In the data rows, the value 128 means zero.
Here is a table of points, one per row:
[135 122 118 162  94 158 137  82 127  66 108 115  72 113  99 119  89 115
 116 121 155 124 123  85  94 113 103 128  69 116 107 104  68  91  81  90
 133 128 128]
[131 114 153 104 116 134 133 123 122 253 108 123 132 121 122 126 151 126
 115 135 142 255 125 107 113 114 105 124  95 113 119 148 121 118 112 136
 129 140 128]
[ 86 152  95 128  98 146 184 117 124 131 105  87  99 115 133 123 115 160
 131  89 120  81 138 119  84 172  99 130 118 136 111 135 149 210  66 107
  99 137 119]
[150 100 153 236 126 132 120 114 101 165 102 137 137 171 173 135 190 104
 121 151 107 142 143 140 121 121 147 133 147 144 127 106 105 130 108 164
 117 148 168]
[147 121 155 153 189 126 130 178 217 119 145 115 114 102 121 115 172 136
 140  84 111 115 131 127 142 143  96 114 119 125 124  77 110 117 140 104
  98 129 113]
[179 113 115 105 147 185 134 189 167 143 112 116 139 156 122 135  93 173
 108 105 138 120 128 146 109 145 131 127 138 154 123 134 151 159  91 118
 138 163 127]
[129 145 136 119 110 151 128 118 144 102 145 146 129 124 156 121 144 157
 120 133 150 142  98 255 138 218 138 111 118 125 140 132 137 115 144 114
 100 136 109]
[ 85 149 109 119 135 183  71 159 116 129 153 110 119 116 165 129 218 128
 169 114 148 140 116  94 114 102 107 114  86 137 229 127 116 147 118 126
 102 164  98]
[116 133 137 116 125  99 151 144  85 129 191 131 124 188 136 231 144  89
 103 152 100 159 192 148 123 179  89 135 132 116 112 117  98 135 149 140
 151  91 107]
[ 72 102 114 127 125  91 106 136 119 127 130 152 104 101  95 189 118 111
 148 174 121 121 114 138 129 134 132  93 167 132 107 151 124 145  88 123
 140 111 111]
[117 134 123 104 120 132 128 134  96 134  84 172 134 111 121 131 148 130
 115  98 118 115 126 105 255 187 133 126 130 118 135 164 112 110 128 108
 124 132 120]
[154 116  72 106 124  96  92  63  92 125 116  97  88  88 104 111 142 105
  81  89 113  66  63 101 117  90 108 115 130 125  79 120  90 107 104 154
  93  98  58]
[186 115 119 162 106 141 109 119 185 130 132 106 140 251  69 132 136 131
 109 121 157 122 112 124 139 148 127 132 170 137 140 145 115 140 108 145
 182 122 133]
[ 99 126 101 135  82  91 128 139 142 248 105 149 108 108 115 116  79 103
 171  90 105 165  93 125 118 121 171 148 104 129 164  89 104 137 151 115
 138 122 122]
[106 108 125 106 110 117 105 115 128 107  96 107 255 103 108 118 112 103
 119 115  94 103 124 124  93  89 105 114 107 108 108 125 122 114 111 112
 120 107 113]
[175 121 140 153 127 109 117 141 101 146 118 132 129 122 131 187  94 127
 255 137 141 112 101 143 147  97 125  98 118 123 135  96 135 155 138 119
 114 151 129]
[112 132 107 125 123 100 165 154 207 138 110 130  99 166 127 108 151 164
 108 138 145 108 109 113 105  50 115 118 106 112 111 109 103  78 119  79
 114  75 134]
[132 129 106 101 101 145 110  95 155 125  92 135 117  94 130 178 122  96
 194 178 141 139 129 118 132 149 141 131 216 103 102 147 105 120  90  94
 120 123 144]
[102 124 150 102 153 149 120  97 137 124 143 137 126 180 128 104  94 147
 125 124 146 123 170 118 223  98 139 112 111 145 147 118 118 124 126  98
 143 102 136]
[128 255 118 153 130  95 117 118 135 111 111 130 137 126 133 117 135 144
 125 127 127 135 190 135 121 119 125 109 137 142 129 101 138 114 123 180
 126 131 122]
[117 134 137 139 128 107 162 128 124 155 124 164 131 164 117 114 119 160
 139 122 147 113 130 177 155 127  94 145 122 132 141 255 103 125 114 108
 148 134 121]
[126 164 111 127 115 150 139 106  92  95  86 129 119 146 125 142 127 184
 120 119 123 126 119 131 106  97 123 120  78  91 114 138 139 136 148 208
 122 130 173]
[ 93 130  81 133 110 119  71 124 103 136 190  93 114 129  83 121 116 108
 135 107  94 169 100 118 156 118 119  44 133  91 100 138 185  79  93 104
 144 101 119]
[104 115 138 125 129 131 129 153 134 142 128 127 131 183 131 153 117 120
 133 145 118 113  78 134 113 135 111 116 255 120 129 151 122 117 163 137
 108 181 114]
[139 146 126 149 100 147 123 142 255 107 105 131 139 173 134 147 129 140
 117 111 102 131 140 109 115 158 120 116 139 154 127 141 107 139 152 121
 114 137 112]
[132 114 134 100 117 107 131  95 127  90 105 140 113 132 128 148 124 128
 138 125 145 144 120 127 125 118  98 255 129 140 130  93 255 109 111 112
 109 130 118]
[127 184 142 151 167  80 141 112 134 129 216 148 134 165 139 139 129 142
 138 113 155 110  94  88 121 157  99 146 102 120 111 174 163 119 178 123
 124 137 193]
[132  95  85  91 121 131  95 111 118 144 108  86  86 179 164 113 121  87
  88 109 110 122 172 163 149  94 119 126  93 106 113 176 121 114 180 110
  61 113 139]
[149 123 113  91 140 119 132 103 110 122 162 107 132 153 128  76 129 130
 178 138 120 143 148 151 129 133 139 154 199 114 126 126 143 134 114 118
 123 214 120]
[140 104 138  93 138  79 139 141 173 165 106 137 102 124 123  80 144 141
 110 125 150 105 211 123 138 125 107  88 122  83 107 126 127 109 124 144
 124  91  86]
[105 102 205  84 121 130  81 118  91  95 105 108  68 118  83  97 122  99
 101 103  84  98 105 122  57 119  94 108 100 120 107 101  93 125 117  86
 115 116 119]
[106 122 147 121 136 113 127 141 125 119 149 143 132 125 132 134 123 131
 135 117 125 125 129 118 115 131 255 121 108 118 115 142 120 123 118 119
 123 135 138]
[107 125 138  91 132 133 135 143 133  99 149 124 119 109 138 118 120 116
 126 120 129 123 111 122 127 135 118 131 127 129 144 115 106 112  98 255
 120 121 255]
[146 112 145 134 182 159 124 125 112 134 149 127 143 175 133 106 154 134
 186 133 122 148 135  89 125 100 152 157 199 138 140 128 102 143 121 130
 109 125 148]
[141 112 112 112 123 126 125  74 113 150 168 182 123 127 139 157 112 111
 145 167  78 140 148 109 114 125 151  99 126 145 115 153 135 204 120  98
 110 125 153]
[140 171 114 131 206 142 120 109 152 127 111 115 131 152 128 142 106 100
 103 132 178 124  78 144 123 152 141 167 116  94 106 132 155 137 138 171
 129 135 132]
[153 158 133 128 131 110 133 143 134 119 168 161 137 116 132 103 135 153
 108 165 146 162  95 139 139 112 125 144 133 130 134 123 116 255 140 126
 152 112 111]
[179 147 120 149 170 154  59 152 124 146 137 125 127 114 112 108  84 117
 104 199  76 110 141 104 120 152 119 206 114 117 137 132 168 118 148 123
 133 165 114]
[126 108 114 116 118 104 113 113 122 113 107 100 112 110 255 121 125 121
 121 109 113 120 110 112 113 122 111 113 116 117 127 116 115 116 114 118
 255 118 118]
[124  90 165 166  96  98 137 102 169  82 115  93 140  99 114 130 127 120
 132 116 130 134 174 119 173 161 117  99  73 130 126 210 118 131 168 143
 122 144 115]
[ 98 115 118 146 120 127  93 147 103 122 143 113 127  95 120 130 121 130
 128 112 255 121 242 119 116 132 123 135 133 141 115 116 116 135 230 127
 134 117  92]
[121 147 111 167 133 168 121 129 124 141 129 144 124  75 116 108 151 145
 120 132 104 109 136 183 132 122 121 212 133 107 121 156 110 150 127 148
 178  88 202]
[168 117 110  90 134 112 143 181 107 130 123 103 111 139  92  82 113  97
 255 129  88 145 123 126 111 135 153 138 101 111 138 112  99 132 139 171
 138 107  93]
[148 102 124 121 117 131  98 116 131 121 130 255 122 119 138 116 124 119
 131 104 143 113 142 144 139 158 151  97 116 120 124 114 148 155 108 138
 127 126 115]
[ 83 113  98  98 119 109 118 139 100  58  94 163 162 115  96 140 110 100
  97 100  89 165 100 116 160  82 121 136 104 135 103  97  93 112 137  93
 137 109 103]
[113 116 114 108 132  98 125 147 139 107 120 118 112 114 138 115 120 122
 133 255 139 100 101 101 133 123 139 136 120 120 111 113 154 139 131 121
 103 158 120]
[105 115 105 127  95 124 137 135  70 139 106 125 193 117 142 113 114 103
  94 125 158 119 110 112 132 201 124 124  91 109 120 135 101  91 102 119
 105 117 122]
[109 140 119 120 136 148 132 114 151 122 140 132 128 135 162 111 114 100
 139 141 139 126 117 129 112 124 125 116 126 255 119 134 132  82 150 152
 154 115 109]
[132 113 125 142 130 115 151 109 103 121 118 111 133 104  94 132 255 113
 137 120 157 126 139 186 104 172 137 116 120 168 124 117 136 119 179  87
 151 116 156]
[119 168 117  89  99 143 120 104 111 120 103 122 113  98 131 116  87 104
  92 110 164 117 161 114 109 108 111  83 144 113 139  88 121 131 236 116
 154 131 215]
[116  86 112 119 118  93 130  92 103 141 139 120 208 108 132  61 105 131
 107 113 138 110  99 117 151 139  98 118 110 115 123  55  98 121 103 111
  98 122 121]
[134  97 156 149 100  87  96  98 124 133 168  80 120  81 143 165  96 141
 100  99 111 201 119 128 171 103 141 132 179 134 115 156 112 126 102 123
  86 109 127]
[137 108 109 151 134 152 130 116 121 114  99 128 122 142 118 128 122 255
 126 128  97 132 122 126 103 184 118 123 143 134 117 115 127 102 156 122
 114  85 115]
These points spread out most along one direction. Take the direction at right angles to it along which they spread out most. Go by this last direction. For each point below, how far along it does it lie, from 0 to 99? The average is 50, and the first point in the table lies past the average. One standard deviation of the points above along it is 16.
[140 138 133  78 107 162 129 118 139 151 249 129 148 109 130 255 156 139
 143 132 146  95 167 137 134 108 145 152 116 119 137 127 120 102 135 131
 122 129 100] -> 48
[173 137 190 127 146 211 226 112 137 164 114 127 140 104 118 118 155 120
 120 135 122 132 107  99 152 106 158  80 137 146 131 127 164 139 146 151
 163 118 106] -> 52
[ 67 115 114 176 119 173 160 139 118 100 113 120 118 114 153 101 140 105
 120 107 101 119 120 111  96 117 131 168 137 104 111 164 222 178 139 155
 119 103 103] -> 52
[132  99 122 124 122 101 143 130 112 109 141 137 113 104  89 118 135 143
 108 151 105 105 136 134 105  94 135 164 166 111 121 115 146  86 122 133
 155 255 107] -> 38
[119 146 139 130 255 120 138 146 124 132 113 115 130 111 122 163 103 122
 108 112 138 141 138 128 110 112 146 129 132 136 134 124 141 117 101 132
 124 156 159] -> 49
[105 149 119 129 121 109 123 163 130 138 116 100 123 144 114 144 155 152
 100 149 112  97 137 149 160 128 126 172 105 190 132  76 185 158 102 160
 146 145 172] -> 58
[106 112 122 250 116 236 255 132 121 115 153 123 119 127 135 106 102 113
 114 126 111 128 127 153 134 113 114 106 133 126 121 107 117 102 110 114
 123 128 125] -> 59
[255 136 113 116 102  98 134 255 103  87 118 127 121 126 143 116 120 114
 115 121 129 122 119 112 115 110 120 115 158 128 128 136 137 113 109  99
  98 118 135] -> 43
[130 120 114 127 135  90 137  96 116 113 129 119 116 104 105 148 102 112
 107 130 136 115 137 114  87 121 135 108 129 113 255 116 127 108 138 144
 120  89 120] -> 53
[106 146 255 134  99 139 114 131 105 164 110 111 123 129 132 102 114 121
 119 119 123 120 106 117 116 115 148 126 127 110 124 115 124 116 110 112
 121 103 112] -> 44
